In the rows, zero is written as 128.
Where one turn sends some rows of the set: a few examples, then the rows asked:
dek: [138  87 127 123 155 134 151 133 164  96 132  99 114 152 153 125 159 119
 125]
Ketu: [142 158  85 154 129 132 140 135 121 140 130  64 151 140 133 106 170 111
 141]
Mebo: [165 112  95 120 131 128 129 135 139 139 146 144 125 127 107  99 120  94
 140]
lemar: [154 101  98 128 129 129 202 109 126 135 140 117 120 126 138 128 144 113
 121]
lebu: [153 106 105 171 146 129 157 125 144 132 128 105 146 124 145  93 139 131
 184]
noviz: [132  97 123 135 147 132 193 109 129 127 146 121 133 109 146 113 166 126
 108]
kav: [138 113  93 150 109 155 144 131 169 150 119  96 159 119 141  84 128 120
 139]
kisa: [145 142 143  95 140 137 147 150 147 161 132 117 148 131 152  96 163 118
 155]
mul: [109 121 157 137 153 158 150 128 136 108 154 101 146 119 152  86 164 133
 132]
tedo: [160 118 120 133 144 145 107 146 115 100 171  87 109 106 134 103 148 126
 124]
napen: [139 126 138 145 156 125 145 134 149 161 133  81 131 142 115 141 162 101
 117]
bod: [161 109  87 122 128 128 122 141 144 146 143 136 133 123 102 104 122  98
 141]
Dazu: [145 147 136  98 134 146 139 150 144 156 139 113 151 130 150  94 173 121
 160]
fip: [119 146  98 140 119 119 148 151 120 144 133  67 158 137 134 111 154  96
 107]
Dera: [143 156  79 157 131 132 136 129 116 135 133  68 154 136 137 104 172 108
 134]
nerar: [150 102 112 168 149 133 151 126 143 125 134 110 142 130 146  86 144 134
 185]
todan: [160 127 112 143 137 119 110 139 160 105 138  98 141 128 105 116 169 142
 108]
Vafi: [155 117 120 138 132 144 108 153 108  99 169  89 113 109 126 104 146 139
 121]
nid: [144 123 147 131 126 140 168 134 151 152 149 145 130 112 121  95 112 128
 129]
mep: [126 142  93 145 117 116 142 157 126 142 126  71 152 138 143 106 159  95
 109]
kime: [142  92  96 175 120 156 119 138 145 128 137  77 135 107 123  94 136 117
 124]
gudog: [119 137 132 132 148 171 117 142 142 126 153 107 138 127 140  75 131 112
 162]
bipe: [159 104  97 128 131 128 196 110 123 145 145 106 116 118 141 126 146 112
 121]
fako: [171 140 127 103 139 140 128 141 115  93 169 107 116 123 135  99 154 134
 131]
sebam: [133  90 122 128 144 139 195 114 122 125 140 109 125 114 142 108 167 131
 107]
nonam: [123 124 135 121 106 132 158 154 143 152 138 116 133 122 127 111 128 105
  91]
bev: [165 142 122 107 141 138 133 144 109  87 167 109 108 120 143 100 154 131
 130]

kime goes to nonam
dek goes to todan
Now find these:
fip goes to sebam
gudog goes to kav
bipe goes to bev
mep goes to noviz
Ketu goes to lemar
nerar goes to bod
lebu goes to Mebo

